Here are some points, one per row:
  -10  -52  31  31  20  -25  -27  3  -26  -21  -100  38  -24  14  -26  -16  -21  36  16  -10  18  36  -29  2  -14  36  56  4  -1  -55  -49  5
  -17  47  18  18  37  -5  -20  -4  -1  -36  30  45  37  12  7  38  0  30  -13  25  -8  -17  22  65  6  -7  -69  -18  2  -22  -35  24
  59  28  -13  -50  -16  46  18  67  14  6  38  13  41  -38  -5  8  27  7  -3  26  43  31  -77  -43  29  -24  11  -36  15  -58  -45  -9
  70  -6  4  29  -21  -13  27  -8  32  22  -37  -65  -22  -16  -2  34  -7  -11  -43  -33  56  -49  -38  28  -16  -45  -9  -3  28  31  34  14
  -37  -50  -24  -61  -35  -5  34  46  -32  22  24  -29  -34  -22  -21  12  -23  -8  -5  54  13  5  -52  40  -9  -23  -22  34  28  19  8  9
  -9  -34  -5  34  33  11  -55  5  26  10  -18  44  61  -21  9  15  -17  9  -21  15  -28  -13  37  45  36  -13  -33  -45  25  18  -5  -1
  42  -14  -6  -10  24  -24  7  -3  -12  -18  21  -11  46  -9  -12  -46  -45  -14  -12  -51  -54  -23  -49  -3  0  -69  -9  -30  -31  45  -5  -19
  -30  -26  -72  -8  23  14  53  -44  2  -17  11  -12  33  13  -58  -1  65  -32  2  54  -19  32  18  -65  -3  -23  -12  -22  -10  -21  -22  50
  -55  -38  -44  10  28  13  -13  -19  12  20  22  9  -32  9  57  3  56  -8  43  1  -18  31  -36  59  17  74  -8  -29  -11  25  31  -7
  -22  -24  31  15  -20  2  7  -4  -5  -58  17  -69  -11  -59  11  58  -19  46  -17  -27  1  23  34  -35  -21  25  16  -49  -46  -21  23  28
  21  33  27  15  -31  -31  110  -31  -6  51  22  22  -71  -6  37  -7  -64  16  15  14  -35  6  4  -28  59  -28  -32  22  -32  -40  -1  -53
  28  -19  -1  -20  13  18  10  -62  -10  -25  -30  -26  -44  22  -4  3  24  -12  -12  -28  -22  -3  2  -12  18  -24  13  27  67  -32  -2  -25
  12  46  56  -27  17  16  -38  -14  32  53  29  45  -56  1  -40  21  -36  6  -6  -8  -11  92  -32  -14  2  13  20  30  -38  45  -36  13
  14  -1  -35  -26  42  -63  57  5  47  -37  25  -14  29  25  23  34  23  26  17  -3  28  40  63  37  -21  3  33  -16  -24  49  16  -38
  -17  7  18  -33  -64  -50  -47  -28  -1  41  -16  40  -31  -58  14  -14  46  -10  3  -2  11  -39  30  -22  -22  51  -40  17  -30  -30  10  16
  -36  63  -68  -12  -57  16  -3  19  12  -37  -10  10  -73  -24  -54  -8  -14  3  -37  68  29  17  37  13  41  2  20  8  -11  33  29  -31
  -11  6  31  57  -38  -5  8  -9  -58  -4  -19  13  99  2  34  62  19  -41  -25  39  -58  -9  -5  17  45  3  -15  8  -10  -3  -39  14
  -7  -16  -7  -46  -20  -16  -44  34  47  -27  -8  34  9  6  9  62  -50  27  67  -49  -9  -23  54  20  -32  30  -4  -28  -16  -64  -11  -36
  -21  6  -8  15  -27  -70  29  68  -4  35  -56  -24  -13  -34  -48  -48  -2  -18  16  -51  -43  -17  24  -23  34  -4  -42  -48  24  38  -28  -11
  42  52  -66  9  -8  15  0  -30  -44  -30  17  19  13  -23  1  14  13  -36  -44  -51  -84  8  -30  33  0  14  31  -16  -5  7  -21  -58
  -27  -39  26  -18  3  68  12  -9  68  -18  33  6  -37  47  -3  -7  -17  17  -50  -32  -39  23  -8  31  37  51  -16  32  18  8  45  -22
  4  18  59  -38  -18  25  13  44  -34  -33  21  14  19  40  31  -51  -22  10  -24  24  61  -40  -20  26  -5  16  8  -12  13  -13  20  10
  -2  -48  20  10  40  9  -19  -32  33  -20  -16  64  -18  -32  -16  -2  23  34  -29  42  39  -33  -6  2  -2  -33  -10  -29  -33  -33  -37  45
  34  -80  -6  12  0  72  38  -45  -4  -1  -18  -27  6  -47  -67  38  -10  -18  32  -16  1  -6  15  10  28  52  -36  11  -54  -3  14  31
  52  81  -15  -52  72  -15  60  13  -62  -6  -21  6  81  -1  -34  -18  19  30  47  0  31  -13  -22  -2  -25  3  -43  18  -31  19  -6  -42
  -16  -22  4  -37  -9  20  30  30  34  38  -5  21  -15  27  3  -49  -8  -2  19  -15  -37  -54  37  10  -28  -29  38  -29  -14  -2  -25  47
  -1  -24  35  -51  32  -8  10  39  18  36  -19  -5  -87  15  56  36  39  -8  -26  37  7  24  -8  70  -12  13  -5  -6  9  10  18  -1
  -33  -23  -18  3  -19  -2  -35  -11  18  -9  -56  -17  -33  21  58  8  -32  1  -28  38  -24  -19  -18  -48  -34  -60  -14  79  -44  -25  -12  -81
  -40  -4  -5  3  36  -71  30  -13  -4  -23  28  -8  27  -16  -50  35  -37  16  15  6  -10  -27  -50  -10  24  -26  3  15  56  -43  10  38
  63  12  -14  -19  17  10  -41  17  41  1  -13  -35  38  -35  40  -52  -17  -7  -25  8  2  -7  -14  -5  12  -5  38  -27  65  20  7  -8
  -41  2  40  17  0  -10  -74  -60  9  57  58  -28  -74  35  6  14  39  -31  23  -30  25  -23  27  -32  -22  -36  -18  -53  28  10  -36  -20
  -6  -26  54  -17  -32  40  -44  20  -43  3  36  4  0  -8  -32  38  20  66  40  37  -18  -43  -15  16  19  -50  -5  19  7  56  50  4
  4  37  -28  -7  -8  -5  1  26  90  34  -30  8  52  57  -5  50  26  44  -45  -32  8  -44  2  -10  -33  -6  41  32  -12  -9  19  34
  13  17  -5  86  -10  26  -41  30  47  -52  19  -24  -38  -29  -2  -7  -14  -8  43  -26  18  -47  -16  18  3  12  -19  41  1  16  -26  16
  36  19  -34  -24  -74  -17  -50  -61  -22  5  -77  5  4  -1  -22  23  -58  -9  12  19  -1  64  9  12  -13  -20  -39  12  12  21  59  43
  -73  4  31  -30  46  36  -34  39  -57  -12  -12  -21  -11  -42  5  -14  19  -41  -1  4  -20  6  -16  24  -34  16  4  24  -13  -9  36  -45
  -24  -10  -23  44  -17  -40  16  -50  46  18  10  -35  22  -20  26  -29  1  53  -56  -31  62  -36  -81  -3  -3  70  -40  -16  -35  7  8  19
  -28  12  51  40  8  13  -1  41  -20  26  22  44  6  -20  -34  -41  -17  11  -8  -12  5  -20  51  12  -53  14  29  -3  21  8  46  -10
  26  -22  14  14  8  6  -20  17  -49  -48  -17  -11  -33  21  18  -14  34  16  26  28  4  -32  21  -46  19  93  -45  68  65  -17  -17  -4
  21  9  -43  52  -4  -10  -12  9  -53  12  -1  26  -10  81  -30  -19  39  16  3  -11  31  -3  5  -12  123  -27  44  -19  -13  9  47  -24
  -24  11  -25  -9  -37  15  38  45  -5  -38  15  -12  -32  77  -5  -20  -20  -65  40  42  21  -19  -5  7  -40  -19  -10  -45  -38  -30  17  34
  -51  -13  -48  4  -1  -17  22  20  -28  37  31  -26  27  25  -26  7  -31  -29  -24  -17  -13  9  -16  33  -23  -9  -30  24  52  -1  -38  51
  33  26  -56  -18  24  -25  13  12  -18  45  -51  10  -27  2  7  73  0  -13  -1  -15  -5  -47  -25  -7  -22  -5  -3  6  -6  0  73  8
  -13  42  24  -30  -34  0  -17  -51  -14  22  4  13  16  18  32  41  -47  -7  1  -26  94  60  27  -18  7  -15  -3  1  -13  73  -61  35
  -31  -12  32  7  -56  -2  -6  -4  20  0  -15  -67  -11  7  -76  18  25  42  9  -58  19  29  5  21  -28  22  -47  -10  -18  8  -40  -69
  32  11  -49  7  -25  -20  24  -18  -39  -15  26  61  -38  12  -8  -57  -34  37  10  -11  8  4  12  21  13  -26  24  -29  22  -46  13  -21
  39  -31  -31  22  40  -12  -62  77  -32  57  35  5  9  19  14  -11  -11  14  -26  10  35  71  -16  -47  -27  11  -15  -37  -61  -30  -22  -3
  -7  2  6  3  29  -23  -8  -42  -20  30  43  -52  30  32  -29  -45  -11  -68  31  20  -21  -25  12  8  -22  19  36  -5  -2  -48  2  -8
  23  -24  20  -8  -8  -78  -9  24  -7  -76  27  51  -44  -15  2  66  40  -16  2  22  -6  -50  -10  -32  1  19  67  22  -39  100  -26  1
  10  -3  -30  -47  -40  31  -2  -34  -28  3  9  19  47  15  4  4  23  -14  -63  -52  -16  8  -20  71  33  -12  71  43  6  -28  -25  -24
  -15  18  0  25  26  16  -24  20  -10  -1  -23  -63  -25  36  28  -18  18  18  -41  9  -38  7  41  -31  -27  20  10  -56  -38  6  0  58
  8  44  56  -39  -4  9  11  3  -7  -31  -15  -56  -33  6  -17  -5  47  10  -35  16  -24  2  -25  -28  9  6  -20  -3  53  -3  -27  16
  7  21  -25  11  14  3  -8  -47  8  -77  -16  17  8  11  28  -84  25  -2  30  -7  -26  -7  -3  -7  -41  -29  3  13  -30  45  1  19
  4  32  13  76  -1  54  22  -30  15  49  -18  20  -9  -4  0  49  -37  27  23  26  -36  23  -34  -23  -98  22  25  13  68  15  23  -52
  25  45  14  8  -7  -9  13  -17  12  -18  28  -44  13  28  36  -9  48  30  72  15  -31  20  -14  -6  10  -55  -15  83  32  -22  14  53
  -47  2  -5  16  13  56  15  -1  -8  -47  -31  20  -9  4  8  -14  22  -10  -16  -61  33  -2  -16  -15  40  -10  16  -48  21  -40  -81  2
  -25  -27  -25  -15  25  35  13  53  -22  -8  -24  15  0  -18  38  11  -7  -25  -29  -51  48  4  25  -52  42  -25  -30  65  25  21  -2  -59
  -34  19  47  16  -11  -12  2  18  -15  22  64  58  11  -46  -16  -39  -8  -11  -13  -32  -17  -4  13  -23  -35  10  28  -1  7  -9  72  26
Along one direction, these points spread out more than along any other. Take the direction at right angles to it along which they spread out most. Go by this last direction. For each point below, how far along it does it lie, from 0 to 99? The average is 50, and the first point in the table lies past the average. One standard deviation of the points above along it is 16.
  56  -45  -6  21  41  11  11  -11  19  -10  -35  34  19  -23  21  5  4  -13  8  55  27  11  25  14  11  -85  -24  -5  3  -1  15  3 49
  -15  -22  51  51  -27  -57  -40  4  25  4  15  -48  57  -15  -10  -64  21  7  5  66  0  30  -8  28  -12  -26  62  20  23  0  -26  -34 60
  -5  -38  -41  10  22  18  -4  -8  14  46  -15  -8  26  -49  -4  0  12  19  -16  36  -64  -4  45  45  1  40  4  -31  36  36  -18  5 60
  42  -48  36  -30  13  -16  1  -20  39  -40  51  7  13  47  -4  -22  -10  -30  -47  26  -19  1  29  -47  -10  66  -83  41  33  -11  8  -8 50
  -70  1  55  -29  19  16  -19  -64  3  11  -50  -13  54  20  20  -10  -43  15  58  -14  6  19  -46  -65  38  33  34  -62  28  55  8  -26 57
  -3  8  -42  -20  73  15  -24  -23  -51  9  10  -41  -36  -18  22  -24  20  14  -1  -33  5  66  39  -5  -6  -32  38  41  -23  -48  6  36 54
  15  14  -4  7  -73  -9  35  25  -1  21  13  78  3  -10  17  5  69  -70  46  -13  43  43  -6  -29  -28  13  -33  -33  26  -15  38  -9 49
  2  55  42  -3  52  -28  -13  0  84  -17  -17  -5  23  -18  -28  10  -32  -71  4  23  21  5  5  25  50  10  32  -1  -40  -36  62  -3 54
  24  -19  25  41  7  11  2  34  40  6  -21  18  3  13  38  -41  11  -15  46  -15  -2  2  -10  15  5  -6  17  52  -34  10  -20  53 59
  8  25  -25  8  -8  22  14  -10  -12  84  21  -10  10  -17  -17  -8  -52  -9  1  55  18  -66  71  -21  -2  49  40  22  -14  9  -71  -6 55
  32  -11  -19  -15  -37  9  45  9  -42  -26  32  -49  38  -27  43  19  -46  28  16  -35  -9  8  37  -10  11  -23  -13  -45  -51  -5  31  8 54
